In the data rows, 128 means zero.
Here are some points:
[ 76 112 145  70 151  93 124 117 153 201  83 149 125 157 161 131 201 111
 189 135  77 118 115 108]
[124 116 130 160 158 119 110 102 110 143 178 140 126 141 109  99 136 133
 110 154 116  96 130 115]
[149 129 130 159  87 122 184 135 154  40  76  15 177  81 177 230 111 131
  75 126 255 156 123 141]
[171 125 112 143 151 161 147 150  86  48 130 178  42 114 109 135 155 151
  87 163 121  82 131  85]
[164 168 109 205 100 196 196 120 180  50 123  58 101  82  58 187  78 131
 129 198 233 125 196  93]
[131 176 180 228 134  92  79  98 134 116 190 149 146 125  46 143 100 140
 157 176 176   0 114 101]
[133 105 112  82 151 122  99 118  97 148 129 176 112 132 162 110 164 135
 117 123  72 171 104 142]
[100 162 101 148 144 111 110 107 114 180 158 136 130 179 115  72 145 133
 138 126  79  97 132 112]
[123 131 130 118 129 112 127 132 126 132 116 133 140 131 139 125 127 134
 137 116 129 134 120 131]
[142 184 191 185 117 139 143 147 162  97 155  58 158 112 113 159  67 155
 162 114 158  81 161 116]
[ 85 139 139  55 130 116 148 133 154 204 108 126 142 209 129 143 178  95
 167 161  47 111 174 129]
[ 62 188 138  79 105  35 117 127 187 205  35 116 202 175 159  84 167  99
 214 110  73 111  92 126]
[154 122 125 117 189 113 147 174 108 128 161 102 144  77 133 188 112 167
  85  87 197 212 129 119]
[135 159 105 117 172  77 107 101 178 196 153  90 145  77 128 164 126 128
 165  80 139 128 144 151]
[ 90 124 139  24 186  72  95 138 117 145  90 170 158 140 195 129 138 137
 130  93  68 207 106 174]
[201  98 126 131  78 201 172 111  95  37 144 100   0 110  90 119 133 160
  65 195 125 156 203  87]
[120 117 139 147 174  75 112  90 143 180 158 151 165 124 145  99 148 158
 133 189 140  95 123 124]
[103  91 101  60 161 131 104 116  75 148 120 180 107 136 165 117 181 138
  95 136  75 182 116 150]
[128 126 146 157 137 118 127 142 123 129 138 170 103 124 128 111 127 156
 128 136 113 102 107 118]
[134 129 103  36 148 137 132 130 129 121 114  72 144 122 145 159 128 146
 100  97 100 205 154 158]
[121 172 135 200 103 143 163 160 167 109 139  43 149 140  43 173 111  71
 169 160 229  62 138  93]
[108 110 132  31 203 109 100 140  94 153  96 160 159 123 213 143 159 176
 137  76  71 201 112 147]
[113 153 155 118  83  86 125 153 189  67 118  47 142 130  81 148 123 145
 197 118 150 110 140 135]
[ 80 183 110 140 141  74 103 140 205 246  81 104 142 188 134  74 134  93
 209 131  97  15  83  86]
[151 127  98 247 118 142 142 162 193 177 114  54 152 129 126 136  65 101
 144 109 231  43 143 118]
Here are 16 more points, each followed by its number:
[157 207 201 200 118 133 160 110 159  91 166  87 150 104  95 182  70 127
 169 134 199  23 137 113] 0
[123 188 124 135 146 107 119 138 162  55 119 106 169 134 103 184  95  94
 173 171 108  77 173 170] 1
[176 109 140 161  88 231 135 110 118  50  86  82  69 125 114 136  74 132
  69 208 123  71 190  88] 2
[186 109 123  59 146 183 136 110  56  90 203 128 137 128 111 136 165 183
  52 128  75 228 112 149] 3
[132 146 139 149 129 117 110  91 156 137  67 161 181 132 138 165 102  60
 206 120 136  44 118 134] 4
[159 167 153 166 145 121 157 143 156  96 180  81 143 122 125 153  82 151
 133 119 129  68 143 116] 5
[172  29 101 168  47 102 144 124 137 184  34 142 180 130 171  79  50 100
 114  78 255 119  72 140] 6
[141 157 140 229 149 100 100 113 166 145 198 121 110 121  81 144 104 120
 175 160 135  20 128 114] 7
[116 128 122 114 139 120 117 130 130 135 107 139 150 122 134 147 143 102
 137 123 122 135 122 136] 8
[181  69  97 171  58 192 176 122  80  22 188 138   0  70   0 131 164 161
   0 176 168 254 133  81] 9
[184  85 108 177  72 255 188 142  61  45 161  85   2  76 101 147 183 172
   0 179 170 192 150  68] 10
[114  83  95  86 161 114  64 143 129 134  39 174 255 125 171 213 149  16
 238  68 138 183 120 227] 11
[151 165 163 159  52 113 185 135 172 135 116  56 141 124  88 116 132 112
 175 100 181  80 141  75] 12
[172  92 134  70 176 148 112 146  55  84 164 136 137 131 145 133 145 177
  62 167 143 201 134 113] 13
[164  78 120  80 159 114 107 132 123 109 128 164  85  99 145 177 164 165
 107 128 101 197 139 155] 14
[112 118 134  92 158 130 107 167 129 161 126  72 145 125 159 125 118 158
 109  87 100 208 153 128] 15
Which of these numbered points is nearest to each point below, looking only along the 2 directions in which the first points spread most? Its number follows each.
[160  18  43 118 176 255  77 124  26  58 167 199  96  80  74 218 132  81
  53 138  99 223 153 201] > 3
[128 177 203 172 125 137 161 107 162 118 161 125 126 124 127 152 109 138
 144 128 144  79 110 111] > 1
[148 173 194 228  50 204 163 148 191  33 119  19 140 109  59 185  21 105
 143 144 198  15 198 114] > 0
[132  88  99 224  68 130 105 101 146 199 118 162 195 122  98  94  31  62
 129  80 208  49 100 182] > 7
[169 119 147 157 128 138 168 175 136  46 127  57 174  79 100 206 113 122
 109 116 244 189 154 106] > 2
[123 169 164 231 159 112 120  78 165 152 198 124 145 120  98  82 130 133
 147 154 126  13 137  83] > 7
[176 105 170  98 155 170 143 136 123 109 231  79  75  89 137 111 102 158
  65  95 176 171 144 106] > 13
[193  62  96 202   6 117 131 101 140 160  61 117 142 160  95  52  33  86
 108 135 246 109  99 122] > 12
[167 197 168 203  78 140 179 145 176   8 132  35 164 115  70 194  50 140
 158 151 189  26 178 140] > 0
[103 121 106 103 170 130 118 113 110 108 129 138 122 118 139 142 174 126
 130 112  86 170 138 148] > 15
[140 182 179 233 128 123 133 138 155  99 174 135 139 103  94 129  84 148
 150 168 165  19 132 101] > 12
[187 173 199 167 116 177 130 158 138  87 188  43 162  79 125 159   0 232
  59 131 194 138 194 117] > 2
[191 114 191 114  74 163 186 100 167  46 209  40 114  80 135 158  99 127
 112  81 157 117 178 136] > 2
[ 84 155 130  54 109  64 115 129 150 177  53 141 154 161 164  92 185 115
 164 122  63 160  97 126] > 11
[125  91 110  32 141 152 133 135  85 112 102 143  92 119 177 122 175 147
  74 119  83 255 135 136] > 3
[ 77 156 148  28 191  25 101 142 166 171  76 159 212 159 217 122 129 122
 182  79  80 160  98 186] > 11
[119 110 136  86 128 131 128 123 101 117 111 150 109 126 149 122 152 143
 113 127 103 167 126 128] > 15
[172 153 169 146 105 201 156 139 104  76 159  70  88  93 108 161 105 188
  82 135 147 155 167 100] > 2
[175 125 164 183  44 174 182 114 177  61 115  48 115 107  84 160  40  82
 138 149 204  26 189  90] > 0
[124 103 116  68 128 146 134 143  89 110 123 177  79 127 143 105 151 138
  90 136  86 198 132 128] > 14
